(in the rows, 128 means zero)
Rows swapped in pairs by one turn or mirror: which row each one swaps with
doda: [131 127 142 130 134 121 109 131 118 123 154 148 167  91 107 120 130 170]
Mavi: [134 115 143 117 110 132  93 133 140 128 150 122 123 107  91 115 123 173]
sasib: [142 136 142 122  94  86  86 125 115 140 141 145 135 113 100 146 134 156]
zogi: [131 134 169 124 110 127 104 108 120 141 168 143 166 129 110 141 129 145]
rosat: [135 122 145 119 106 106  97 129 137 147 127 144 129 134 115 131 122 120]
Gunel: [144 145 122 114 105 124  95 118 141 130 140 132 145 102 105 154 120 175]
Kes: [155 141 151 123 112 116  86 120 136 145 140 161 138 132 119 138 140 135]
Dogun: [138 110 118 122 121 122 103 155 135 117 146 126 166 129 116 146 125 150]
loz: [118 136 139 127 116 127  98  89 146 127 165 141 133 112 119 128 131 147]
gesis: [119 117 127 121 128 113 116 124 113 119 173 138 157 108 106 115 127 163]
rari: [133 107 121 126 131 125 101 129 152 105 156 132 157 131 107 141 137 152]
Nagav: [110 134 139 130 126 121 100  94 140 125 169 143 136 107 120 124 133 150]
tez: [159 128 125 113 109 120 107 127 131 124 161 165 126 110 132 139 137 157]
vana: [114 104 149 131 112 124 111 122 109 127 164 130 155 122 125 129 129 129]
sakob: [134 123 126 120 104  97  96 139 146 121 128 135 129 128 126 128 118 132]
Tepar: [143 139 158 118 105 121  96 105 130 145 161 163 136 136 116 132 135 142]
dat: [145 117 128 119 120 109 117 124 120 117 177 154 139 124 134 131 130 144]
Vuvad: [130 135 137 122  97  85  82 124 114 136 143 151 137 110  98 144 134 161]
bidep: [151 143 122 110 105 124  98 124 141 132 140 137 141 101 112 155 124 173]
laror: [147 108 128 118 104 114 106 155 124 121 126 120 149 115 117 141 122 153]
zar: [149 123 138 121 123 118 106 143 123 133 145 146 161  83 108 116 130 164]
piz: [130  95 142 131 119 121 101 127 125 129 145 128 120 118 119 102 126 147]
nepir: [123 112 143 122 122 138 119 129 132 133 138 118 149 122 119 114 100 154]
daro: [133 117 134 116 108 132  91 132 142 129 144 125 121 111  93 112 124 173]
negi: [116 101 147 133 119 121 110 126 124 118 156 124 143 122 127 114 130 129]
nef: [113 122 149 120 123 117 106 130 114 137 133 133 160 136 101 141 101 154]
pini: [159 123 127 115 108 112 111 126 128 121 162 161 128 117 135 134 137 147]
gena: [126 114 112 117 110  99 105 136 148 123 131 131 139 126 121 132 123 133]
Niba: [134 118 122 121 129 121  99 118 159 115 162 125 153 142 111 141 138 153]
noguv: [114 112 153 120 109 130 117 133 125 129 134 133 156 136 108 136 103 163]
tok: [147 124 151 121 110  99  86 127 146 130 148 152 130 133 107 145 134 123]
Somen: [154 117 133 129 102 103 100 145 114 134 127 122 146 106 118 144 126 146]
lolek: [132 129 136 113 119 128  96 118 138 128 155 128 135 103  91 114 125 182]
rapak: [115 135 143 122 122 115  93 120 103 135 147 155 152 126  96 140 119 173]
zum: [124 114 164 117 123 121  98 123 113 131 147 141 153 122  86 140 107 169]
vefug: [144 134 120 110 121 117  97 118 160 119 170 135 141 130 112 138 144 151]
Dif: [141 107 134 125 112 133  95 136 138 119 145 131 116 111 101 113 123 165]
Bipez: [142 137 169 127 112 131 102 108 126 144 166 147 159 131 116 140 129 148]
poko: [117 126 110 124 120 100 101 127 140 124 132 118 156 108 112 144 115 148]
Mogif: [152 114 135 129  91  99  95 145 109 136 138 124 142 107 110 140 125 146]
Lariz: [130 145 142 123 116 100  89 124 116 136 141 152 160 117  91 145 125 173]
kuvo: [126 105 153 134 112 121 109 119 112 133 168 127 167 123 122 133 129 129]
Reral: [135 114 126 119 127 115  98 120 159 114 164 126 149 137 110 146 141 150]
Fop: [115 109 149 115 122 133 110 123 129 127 134 127 163 124 117 122 101 158]
fitaz: [130 118 144 132 104  96  99 132 150 130 123 138 133 132 117 128 127 131]
Det: [131 119 139 116 106 142 113 113 140 139 147 121 129 116 128 121 111 139]
kori: [129 129 140 133 140 119 102 121 125 122 159 155 160  91 112 126 132 169]
zik: [146 135 169 123 111 130 101 104 130 144 162 142 157 131 112 146 130 145]
Leva: [125 138 140 122  98  88  84 124 114 132 147 147 138 109  90 146 131 159]
Nidog: [138 135 137 123  96  89  84 121 110 139 140 145 132 109  98 146 133 162]
fabi: [134 136 166 127 113 132 101 108 124 142 169 144 165 127 114 144 133 141]
Devu: [175 124 125 114 110 115 111 137 137 133 151 139 141 109 121 122 139 145]

Swapped with Mavi: Reral
Swapped with pini: doda
Swapped with Fop: sakob
Swapped with kuvo: Mogif
Swapped with Somen: vana

Rows swapped in pairs by one turn or mirror: which row each one swaps with
Ger: [111 162 142 141 116 173 112 161 116 138 114 143 117 107 109 126]
Zoti: [119 140 144 166 116 140 119 146 117 118 113 121 126 110 123 121]
movu: [108 177 141 159 128 146 125 129 119 133 141 141 122 122 104 123]
bubos: [ 96 160 137 142 114 141 112 164 126 110 131 119 125 128 103 139]
Fetaf: [121 135 154 124 116 132 118 132  95 164 118 144 123 112 103 116]
latak: [106 174 138 159 116 107 135 135 115 132 121 140 129 131  97 120]
vik: [108 128 137 129 111  93 127 140 113 135 125 137 125 124 112 125]
foruf: [130 145 153 135 119 146 129 152 123 165 126 151 125 104  96 111]
fuvok: [ 96 153 117 128 111 142 141 161 131 116 114 122 128 139 100 119]
Sefeb: [107 170 137 115 127 165 124 129 121 135 120 138 122 123 108 125]
guv: [118 140 144 130 144 127 128 118 111 129 109 129 123 133 112 117]
Nek: [117 126 132 164 103 131 140 144 119 127 133 131 142 114 103 125]
Nolup: [110 156 128 140 109 128 124 159 147 120 126 142 100 125 100 106]
nekif: [122 137 163 115 105 130 118 144 135 156 122 150 127 128 100 112]
kon: [103 131 144 117 110 127 123 145 107 157 102 126 136 124  89 134]
Bir: [ 99 174 139 122 133 162 130 148 109 139 126 145 124 124 101 119]
Gepa: [112 157 145 139 104 160 126 165 107 138 152 139 130 134 101 119]
kuzis: [101 138 139 126  96 124 144 138 129 118 120 132 142 121 119 131]
zev: [111 144 160 115 108 140 113 150 100 138 150 148 130 120 107 117]
Detu: [104 106 135 150 113 118 124 155 119 129 129 144 124 125 104 125]
Vudu: [127 163 146 146 114 142  89 161 126 136 130 136 117 125  97 119]
teb: [106 130 162 123 116 135 101 151  99 148 139 144 117 123  98 126]
bof: [119 133 134 143 132 152  98 139  92 128 126 142 119 122  94 119]
baf: [102 139 136 120  97 103 130 151 125 133 128 147 137 120 112 132]
Sare: [107 145 145 144 106  93 121 158 127 136 116 148 123 129 104 119]
navu: [121 170 133 145 104 129 117 169 138 140 114 118 125 128  98 114]
pom: [109 125 131 139  99 127 129 131 114 129 150 142 133 135  93 124]
kun: [130 161 110 150 125 128 127 145 116 149 103 138 133 111 106 114]
pubul: [108 158 127 146 126 136 129 159 108 161 117 145 107 104  87 118]
ker: [117 132 143 110 105 166 115 155 118 132 119 140 131 127  91 125]
lupi: [101 130 130 133 125 142 109 163 117 143 115 131 119 138  76 136]
revu: [102 141 149 161 127 132 112 127 121 130  98 132 131 132 108 130]
fegi: [108 157 117 130 112 137 129 157 132 114 109 123 137 129 117 130]
ral: [109 148 143 107 113 154 122 156 111 145 145 150 118 116  95 116]
faku: [109 117 139 129 143 134 119 138 114 122 140 143 119 124 108 115]
Pera: [106 136 138 142 125 111 128 149 120 140  85 144 126 126  95 119]
lolo: [107 152 145 171 130 158 117 161 115 134 119 144 132 125 103 118]
Kebe: [112 185 139 117 130 126 131 144 115 139 120 129 117 118 105 116]
Dul: [116 145 118 137 133 133 107 154 107 148 118 136 109 131  82 102]
Tuvuv: [123 164 132 133 107 120 142 142 141 143 120 145 133 120 126 131]
pega: [107 174 150 142  93 149 122 124 109 136 118 129 120 123  97 125]
lozi: [108 160 114 151 115 131 151 151 113 123 107 134 124 115 114 111]
nugo: [105 136 130 120 119 128 156 130 121 122 119 151 131 127 101 119]
tegob: [120 152 152 140 108 133  95 137  93 140 143 147 121 121 101 121]

Swapped with Dul: revu
Swapped with Detu: Fetaf
Swapped with fegi: Bir
Swapped with Kebe: bubos

Rows swapped in pairs by one turn or mirror: which row each one swaps with
Melom: [136 125 130 160 144 115 121 126 136 107 123 132 120 127 120 123]
feg: [116 117 122 126 117 129 151 102 107 127 125 142 112 138 137 126]
Vata: [112 119 116 122 118 124 140 104  96 123 133 134 122 135 148 133]
turan: [133 129 135 166 125 120 124 129 138 109 131 120 123 120 122 121]
gozep: [110 130 126 132 132 128 121 123 149 122  93 117 126 129 141 130]
Naza: [113 131 121 123 133 133 120 119 148 124  91 116 122 120 139 114]
Dulun: [133 136 124 121 132 117 126 136 109 133 143 142 127  97 105 126]
Faf: [126 138 130 124 131 113 125 131 114 139 143 140 140  98 105 139]
ruk: [137 135 133 161 135 119 119 122 145 113 130 127 117 126 120 125]
Vabeb: [148 133 155 119 113 112 142 127 121 131 120 120 114 106 122 122]
ruzab: [151 140 149 116 112 116 132 123 108 124 118 127 113 113 124 135]
bilep: [113 112  96 109 119 124 140 142 116 131 128 120 129 119 143 137]
vebud: [113 122 108  92 125 131 140 134 121 135 127 122 125 121 132 150]
Zep: [111 128 125 129 127 125 120 131 145 118  92 112 124 124 139 114]
Mosom: [105 128 123 139 124 123 130 126 147 117  91 115 127 124 132 126]
kup: [119 114 101 104 118 129 133 136 126 131 141 113 132 126 145 140]
Zifo: [120 121  97 114 109 127 138 145 131 132 142 124 125 118 144 129]
zepu: [139 132 142 158 131 118 120 120 143 113 133 137 115 122 121 128]
fen: [131 112 101 104 113 135 138 137 128 134 125 118 141 123 135 138]
gulen: [122 116 113  97 118 130 142 140 121 141 127 114 136 126 140 132]
vomus: [135 128 132 123 132 114 127 143 118 137 143 138 126  99 103 124]
tif: [105 125 132 135 132 129 128 123 136 117  87 118 129 113 139 122]
bes: [143 133 150 114 102 120 138 128 114 132 119 126 109 117 118 124]
Tob: [127 134 124 126 118 114 134 132 118 131 157 143 127  99 113 138]
mit: [142 127 134 150 144 125 120 124 143 103 126 132 116 123 124 126]
luseg: [139 125 131 167 132 110 123 126 136 113 125 129 117 124 121 132]
leme: [107 130 124 125 126 129 127 120 150 124  92 115 121 131 139 127]
zitu: [129 128 130 132 130 115 137 127 109 137 150 146 139 107 109 131]
semo: [130 138 122 119 142 117 132 140 114 143 131 149 131 103 111 142]
Siz: [143 145 143 113 111 116 128 128 103 128 125 118 119 115 117 127]
Zuzo: [115 128 129 127 145 138 122 123 137 120  91 118 128 127 137 125]
fev: [107 107 102 109 126 124 142 137 123 137 130 123 129 128 140 133]
rerob: [144 124 132 159 139 127 128 127 135 102 128 119 114 122 121 122]
Zop: [114 126 112 128 114 127 147 100 106 122 124 132 114 131 145 126]
falum: [116 114 119 131 128 120 160 101 114 126 125 129 117 131 144 123]
lofa: [133 126 120 131 126 121 131 128 115 137 140 150 147 100 106 132]

Swapped with Dulun: bilep
Swapped with gulen: zitu
Swapped with Zop: ruzab
Swapped with tif: rerob

